In the rows, 128 means zero.
One turn sends every row of this set to another row. A few are shown first. Where does it send the rows asked after them?
Dami: [134 137 104 150 105 121 100 124 125 135 149 121 153 138 109 139 109]
purad: [116 162 101 117 164 127 161 124  96 129 130 100 131 125  96 108 142]
leg: [113 155 142 130 132 122 122 141  97 111 110 160 120 147 111 139 150]
vomo: [127 147 124 108 174 109 149 161 139 146 111 116 125 124 128 124 149]
firo: [143 130 108 114 125  86 126 130  99 118 149 111 131 136 144 146 154]
zuvu: [117 131  90 141 117  96 123 126 128 117 138 116 133 158 136 141 149]
vore: [143 153 117 141 105 125  93 132 128 156 158 109 131 112 113 116 125]
pumi: [136 163 139 121 126 138 131 153 130 105 167 155 137 105 111 142 142]
gumak: [133 130 113 126 115  97 147 127 131 132 146 100 146 144 134 165 134]
tivu: [112 153  97 110 175 122 148 134 138 151 110 123 136 128 122 114 138]
kap: [115 164 104 116 163 127 168 120 107 130 134  99 138 120 100 113 133]
lev: [122 144 114 133 119 141 128 152 141 120 164 147  99 121 128 129 161]
Zevu: [111 160 100 125 162 129 163 124 107 124 128 104 141 131  94 109 135]
Melo: [111 151 115 115 169 108 147 150 155 143 113 120 125 124 135 117 143]
mugo: [114 172 155 107 122 121 139 127 109 130 130 140 105 113 125 156 142]
Buk: [124 155 170 116 128 130 144 124 122 124 120 116 115  97 122 140 131]
vud: [123 155 149 124 131 125 109 129  90 103 112 135 115 115 115 114 154]
lomo: [ 99 162 146 131 129 124 138 117 133 115 125 157 145 129 123 146 117]
tun: [152 144 123 146 111 129  96 147 117 155 146 111 140 126  99 123 125]
Nopaf: [148 108 114 114 128 110 130 156 105 138 150 112 125 143 132 148 151]
zofof: [147 142 105 137 107 116  87 135  97 137 150 119 123 133 109 134 136]
kesel: [149 143 121 143 115 123  93 134 121 146 156 120 154 116 112 114 115]
Vavi: [122 144 117 113 179 103 138 153 137 134 112 130 133 125 134 110 146]
popu: [119 124 104 124 112 117 139 131 150 146 158 104 121 135 142 149 137]
riv: [144 141 112 143 106 120  83 129 103 137 149 123 127 129 111 128 133]
Gufo: [128 161 134 137 121 146 133 161 141 111 155 151 136 125  97 148 143]
fipil: [140 132 132 120 134 133 137 148 130 111 175 156 136 107 136 132 140]
Dem: [136 129 130 139 125 148 143 169 139 124 153 147 132 136 111 148 144]
Boz: [152 143 127 131 104 120 101 125 112 149 159 112 134 113 116 145 118]
luba: [133 162 107 134 129 133 144 119  93 115 136  94 120 123  84 107 146]
buva: [124 110  95 131 130 108 117 132 127 117 155 133 144 142 146 122 138]
zilo: [125 169 125 130 120 141 120 154 134 104 159 154 115 115 108 132 157]
fam: [111 157 105 116 174 110 156 137 145 142 111 124 126 130 124 114 134]
Tamik: [135 139 114 152 102 126  98 123 128 142 149 118 146 133 109 139 112]
zovo: [103 146 150 147 130 136 132 119 142 107 106 135 139 125 116 125 121]
noku: [ 95 156 143 148 120 139 127 120 137 111 105 132 138 131 108 125 128]
kupak: [126 155 116 103 176 111 162 145 133 149 112 116 122 125 119 125 138]
losi: [123 151 100 105 181 119 143 142 122 148 110 125 132 128 122 111 145]
kedo: [130 151 109 144 136 135 151 117 106 111 132 102 151 131  80 111 127]
Vuga: [133 162 115 126 133 129 154 105 107 116 149  94 140 106  96 113 126]
Vela: [147 146 118 125 103 116 108 121 115 147 163 107 134 113 118 148 114]
Reso: [123 154 105 101 176 121 153 140 130 157 113 117 130 123 121 124 140]
bodop: [125 150 107 109 182 106 147 145 124 136 110 130 127 129 123 109 142]
Zop: [124 146 151 133 136 127 115 137  98 104 104 136 108 123 114 115 153]
mitep: [125 159 171 114 122 132 143 124 116 125 120 115 133 102 113 147 128]

kap goes to purad
popu goes to Nopaf
Now find these:
vomo goes to Vavi
leg goes to lomo
pumi goes to zilo
noku goes to mitep
kedo goes to Vuga
Dami goes to Vela
Boz goes to riv
Dem goes to fipil
kupak goes to bodop
vore goes to tun
Reso goes to losi
zovo goes to Buk
zuvu goes to gumak

One turn sends every row of this set to another row. A few are shown first. Where does it send the rows asked after them?
duk: [126 129 136 155 155 135 140 132 131 149 161 138 170 143 106 148 118 116
 118 108 132 147 133 134 123 137 134 139]
keb: [146 148 129 143 111 108 131 136 125 149 116 146 131 136 189 111 130 110
 128 127 138 103 154  90 127 124 129 165]
nezim: [121 120 124 149 136 104 153 122 127 128 133 146 130 113  96 130 103 127
 132 104  99 153 106 113  88 121 119 133]
musa: [113 121 127 146 152 109 122 140 137 138 122 106 139 102 135 113 147 149
 108 105  94 128 141 144 114 119 140 123]
Nafe: [128 147 122 126 136 122 168  79 128 118 143 141 109  98 122 127 118 133
 125 114 116 127 110 123 131 115 139 142]
voba: [125 162 115 119 141 112 164 141 116 103 155 156 103 142 131 119 150  98
 126  90 139 116 117 111 141 118 140 123]
gaz: [126 137 144 120 105 114 135 130 122 177 102 143 121 125 151 102 140 123
 118 112 134 106 144 122 137 133 122 153]
pever: [128 136 116 175 144 100 137 151 152 129 149 133 150  99 167 117 123 142
 138 115  91 136 136 131 136 138 145 114]
dez: [118 146 146 152 150 138 163 107 136 149 180 151 155 131 136 122 143 134
 116 122 141 127 123 133 118 134 142 130]
nepaz: [128 141 119 147 136 123 108 161 142 109 112 116 169  97 153 125 116 137
 104 117 110 140 127 136 142 147 125 132]
kulo: [151 131 114 167 145 127 136 128 121 135 161 117 161 141 142 160 110 115
 138 108 133 144 131 103 131 154 150 160]
ruk: [143 131 132 125 113 124 151 114 123 176 143 163 115 112 145 111 134 140
 134 119 108 104 130 125 143 141 138 124]
Nisa: [135 132 126 154 129 115 124 145 106 139 134 100 155 136 146 130 122 123
 129  98 144 146 112  96 121 166 131 189]
zurer: [139 149 115 161 131 108 148 154 117 110 130 137 160  85 195 123 101 131
 122 108 131 119 120 126 138 130 133 141]
Tas: [125 130 123 159 148  95 161 133 113 139 141 127 130  90 178 110 131 143
 125  97 115 108 134 133 110 103 148 132]
zaz: [102 147 158 139 134 126 151 124 122 153 152 134 148 126 140  92 156 142
 107 111 150 129 103 127 108 146 123 159]
nef: [148 119 129 118 126 133 121 141 119 158 144 165 140 119 110 119 119 140
 121 121  88 123 120 120 124 142 123 123]
kotu: [137 151 109 149 122 106 150 143 129  97 132 144  98 157 123 132 132 109
 148  96 122 136 118 106 112 145 156 117]
dimok: [124 158 104 129 117 113 148 155 128 106 138 149 111 142 165 127 150 107
 128  93 148 130 102  89 121 160 123 109]
mapov: [107 140 112 153 132  97 130 155 155 131 123 121 149 124 156 128 123 102
 127 105 129 150 117  79 110 138  81 147]
Vagaz: [114 159 114 106 132 118 146 157 118 109 137 148 114 140 140 118 158  99
 108  86 151 124 106 104 133 137 114 120]
rapo: [127 151 120 127 136 111 147 144 119 100 131 143 101 154  98 123 139 101
 128  90 124 129 122 120 125 123 148 127]
runi: [115 167 111 130 131 115 145 112 155 122 133 117 128 110 181 126 137 109
 121 115 145 123 122  88 152 133 102 157]
Pige: [135 129 100 159 136 117 136 113 153 109 141 122 136 122 144 149 122 124
 132 126 106 144 121  74  88 136 121 125]
Ref: [168 130 114 142 132 128 118 147 123 129 158 169 152 130 147 128 108 128
 131 136  93 119 130  87 114 133 130 135]
dige: [151 135 126 137 125 117 102 163 121 131 116 149 156 143 154 119 116 111
 114 129 119 121 143  85 107 124 113 164]
susa: [127 149 136 151 123 118 147 121 112 138 152 114 139 124 176 103 148 141
 128 111 152 125 102  96 117 162 138 180]
nufaz: [102 157 134 121 131 103 163 121 130 141 125 140 121 100 132 107 118 111
 120  94 138 132 107 127 153 118  99 165]
dopin: [126 147 109 136 113 112 132 158 130 103 113 136 108 154 132 130 140 111
 130  93 134 144 107  99 105 165 132 113]
Guza: [124 134 126 131 139 117 132 143 102 119 104 111 149  88 163 119 124 137
  90  98 134 111 126 138 116 112 129 150]

zurer goes to Guza
rapo goes to kotu
Now find these:
runi goes to nufaz
ruk goes to nef
zaz goes to dez

